Look-ups in named tables: a row name and a column name give one cell, copied from the table.

Table Gubo
	Vumorem	Gem	Pumi
Miboz	0.3	2.5	-1.2
Tipa	2.0	2.5	-1.5
Kapa	2.8	-2.4	0.8
Zaso	1.2	-4.1	0.2
Vikuz	0.2	5.7	-0.2
Livo	-0.2	2.2	-1.5
Gifuruf	-2.1	1.9	-5.4
Dinuza	6.0	0.6	2.3
Gug	3.3	-6.7	0.6

What is the Vumorem of Miboz in Gubo? 0.3
What is the Gem of Gug in Gubo? -6.7
What is the Pumi of Tipa in Gubo? -1.5
What is the Gem of Tipa in Gubo? 2.5
What is the Gem of Gifuruf in Gubo? 1.9
What is the Pumi of Gifuruf in Gubo? -5.4
What is the Vumorem of Kapa in Gubo? 2.8
What is the Vumorem of Dinuza in Gubo? 6.0
What is the Vumorem of Tipa in Gubo? 2.0
What is the Gem of Vikuz in Gubo? 5.7
What is the Pumi of Livo in Gubo? -1.5
What is the Pumi of Kapa in Gubo? 0.8
What is the Gem of Kapa in Gubo? -2.4
What is the Vumorem of Zaso in Gubo? 1.2
What is the Pumi of Miboz in Gubo? -1.2
What is the Pumi of Vikuz in Gubo? -0.2
What is the Pumi of Gug in Gubo? 0.6
What is the Vumorem of Gifuruf in Gubo? -2.1

Gan =
|  | Nagu | Bipak | Tora | Gese | Viroka | Sutame | Sed |
|---|---|---|---|---|---|---|---|
| Rudom | 76.614 | 44.072 | 76.682 | 79.382 | 71.447 | 78.439 | 49.247 |
| Resobo | 95.426 | 19.525 | 73.816 | 94.522 | 58.202 | 69.417 | 28.869 |
| Tolis | 64.836 | 75.230 | 74.056 | 65.277 | 85.043 | 97.690 | 78.288 |
| Nugig | 85.265 | 65.360 | 61.613 | 83.906 | 75.113 | 90.642 | 81.669 |
| Kezud | 74.011 | 68.862 | 75.190 | 75.836 | 79.496 | 75.961 | 63.461 |
| Zon | 63.058 | 78.386 | 73.804 | 64.879 | 88.453 | 83.465 | 75.907 |
| Sabo | 74.294 | 70.978 | 76.386 | 75.286 | 78.655 | 82.285 | 69.923 |

What is the Bipak of Kezud in Gan?
68.862
What is the Sutame of Resobo in Gan?
69.417
What is the Bipak of Rudom in Gan?
44.072
What is the Viroka of Kezud in Gan?
79.496
What is the Nagu of Tolis in Gan?
64.836
What is the Sed of Nugig in Gan?
81.669
What is the Viroka of Resobo in Gan?
58.202
What is the Sed of Kezud in Gan?
63.461
What is the Sed of Resobo in Gan?
28.869
What is the Tora of Rudom in Gan?
76.682
What is the Bipak of Nugig in Gan?
65.360
What is the Sed of Tolis in Gan?
78.288
What is the Viroka of Nugig in Gan?
75.113
What is the Tora of Tolis in Gan?
74.056
What is the Bipak of Zon in Gan?
78.386
Row with the largest Tora: Rudom

Kivenal =
|  | Vot | Mitim | Lavavi | Mafe | Zoni |
|---|---|---|---|---|---|
| Kesu | 10 | 37 | 95 | 87 | 200 |
| Kis | 109 | 102 | 101 | 106 | 128 |
| Kuz | 30 | 57 | 133 | 89 | 168 |
| Lapunum | 79 | 95 | 146 | 102 | 120 |
| Musosa | 69 | 82 | 114 | 104 | 120 |
| Puvof | 118 | 102 | 88 | 111 | 120 |
| Vemavad | 10 | 37 | 95 | 87 | 200 |
| Zogirig | 118 | 121 | 152 | 106 | 104 |
| Vuba | 59 | 82 | 165 | 91 | 152 |
| Varilon | 30 | 57 | 127 | 89 | 176 |
| Vabimu | 128 | 127 | 146 | 109 | 96 |
| Gebafil | 118 | 108 | 75 | 113 | 120 |

Vabimu, Mafe: 109
Vabimu, Lavavi: 146
Vuba, Vot: 59
Kis, Mafe: 106
Vuba, Mafe: 91
Musosa, Mafe: 104
Vemavad, Zoni: 200
Zogirig, Vot: 118
Lapunum, Lavavi: 146
Kis, Mitim: 102
Zogirig, Mafe: 106
Varilon, Vot: 30
Kesu, Lavavi: 95
Varilon, Lavavi: 127
Zogirig, Zoni: 104
Musosa, Mitim: 82
Vemavad, Lavavi: 95

Mizi =
|  | Lunuv | Fuz | Zev |
|---|---|---|---|
| Pugolel | 0.173 | 0.644 | 0.355 |
| Bupur | 0.739 | 0.922 | 0.347 |
| Relom | 0.311 | 0.414 | 0.849 |

Lunuv of Pugolel = 0.173
Zev of Bupur = 0.347
Fuz of Bupur = 0.922
Zev of Relom = 0.849
Fuz of Relom = 0.414
Fuz of Pugolel = 0.644
Lunuv of Bupur = 0.739
Row with the largest Zev: Relom

Table Zogaf
,Dol,Tudob,Bosaz,Risu,Zanod,Gutesi,Gisog
Lunata,50744,57965,12261,40034,26,23734,20686
Bevimu,66009,69415,5595,38593,8531,17582,24583
Memorus,19038,47740,53159,32376,24566,62244,90312

Risu of Lunata is 40034
Gutesi of Memorus is 62244
Gisog of Bevimu is 24583
Tudob of Bevimu is 69415
Gutesi of Bevimu is 17582
Dol of Bevimu is 66009
Risu of Bevimu is 38593
Bosaz of Bevimu is 5595
Bosaz of Lunata is 12261
Tudob of Memorus is 47740

Zit:
|  | Kug | Dor | Ser | Rutal | Lipu | Toda |
|---|---|---|---|---|---|---|
| Norek | 0.320 | 0.154 | 0.509 | 0.499 | 0.552 | 0.311 |
| Gegubof | 0.269 | 0.410 | 0.454 | 0.385 | 0.535 | 0.513 |
| Neti | 0.670 | 0.842 | 0.499 | 0.595 | 0.534 | 0.392 |
| Sonat | 0.621 | 0.593 | 0.681 | 0.317 | 0.452 | 0.311 |
| Ped | 0.432 | 0.410 | 0.497 | 0.432 | 0.460 | 0.564 |
| Pud | 0.604 | 0.530 | 0.390 | 0.613 | 0.311 | 0.463 |
| Giz | 0.590 | 0.375 | 0.472 | 0.463 | 0.565 | 0.559 |
| Pafife | 0.423 | 0.922 | 0.540 | 0.616 | 0.363 | 0.444 |
| Pobifiv | 0.651 | 0.532 | 0.716 | 0.503 | 0.463 | 0.485 |
| Fivola | 0.321 | 0.539 | 0.774 | 0.717 | 0.256 | 0.342 |
| Zavasid | 0.540 | 0.608 | 0.133 | 0.616 | 0.489 | 0.340 |

What is the Toda of Fivola in Zit? 0.342
What is the Rutal of Sonat in Zit? 0.317
What is the Dor of Ped in Zit? 0.410
What is the Toda of Ped in Zit? 0.564
What is the Ser of Giz in Zit? 0.472
What is the Kug of Fivola in Zit? 0.321
What is the Dor of Fivola in Zit? 0.539
What is the Rutal of Pobifiv in Zit? 0.503
What is the Dor of Pobifiv in Zit? 0.532
What is the Dor of Neti in Zit? 0.842
What is the Toda of Neti in Zit? 0.392

Bov:
|  | Zeg | Tutul | Vinef | Kivuv | Tirebaf | Lipadut |
|---|---|---|---|---|---|---|
| Gar | 0.273 | 0.563 | 0.353 | 0.348 | 0.421 | -0.515 |
| Mur | 0.268 | 0.428 | 0.562 | -0.022 | 0.417 | -0.491 |
| Veseme | 0.539 | 0.685 | 0.103 | 0.463 | 0.157 | 0.213 |

Vinef of Veseme is 0.103
Lipadut of Gar is -0.515
Lipadut of Mur is -0.491
Zeg of Mur is 0.268
Zeg of Veseme is 0.539
Kivuv of Mur is -0.022
Zeg of Gar is 0.273
Kivuv of Veseme is 0.463
Vinef of Gar is 0.353
Kivuv of Gar is 0.348
Lipadut of Veseme is 0.213
Tirebaf of Mur is 0.417
Tutul of Veseme is 0.685
Tutul of Gar is 0.563
Vinef of Mur is 0.562
Tirebaf of Veseme is 0.157
Tirebaf of Gar is 0.421

Zopu
         Rinas  Vubutim  Nef  Menamef  Furu  Tevide  Bogis  Tutok
Nateni     154       76  142      168   129     156     62    140
Gegiz      114      150  124      115   181     219    160    113
Vave        90      110   71       93   218     253    131     89
Vafigol    135      169  162      147   175     176    147    128
Pog        183      161  123      149   187     218    204    187
Gome       127      105   47      110   228     240    122    124
Ped        141      137  163      159   148     162    124    136
Lol        194       68  147      195   148     126     37    179
Kofu       184      134  128      170   181     157    114    179
Kikifu      89      176  187      112   182     206    178     89
Vaf        138      170  192      159   128     161    155    131
Vunos      178       28  179      202   112     136     31    156

What is the Menamef of Vave in Zopu?
93
What is the Furu of Gegiz in Zopu?
181
What is the Bogis of Lol in Zopu?
37
What is the Menamef of Ped in Zopu?
159
What is the Bogis of Kofu in Zopu?
114
What is the Vubutim of Gegiz in Zopu?
150
What is the Tutok of Ped in Zopu?
136
What is the Nef of Gegiz in Zopu?
124
What is the Tevide of Vaf in Zopu?
161
What is the Bogis of Vunos in Zopu?
31
What is the Vubutim of Lol in Zopu?
68
What is the Nef of Vunos in Zopu?
179
What is the Vubutim of Vaf in Zopu?
170
What is the Rinas of Gegiz in Zopu?
114

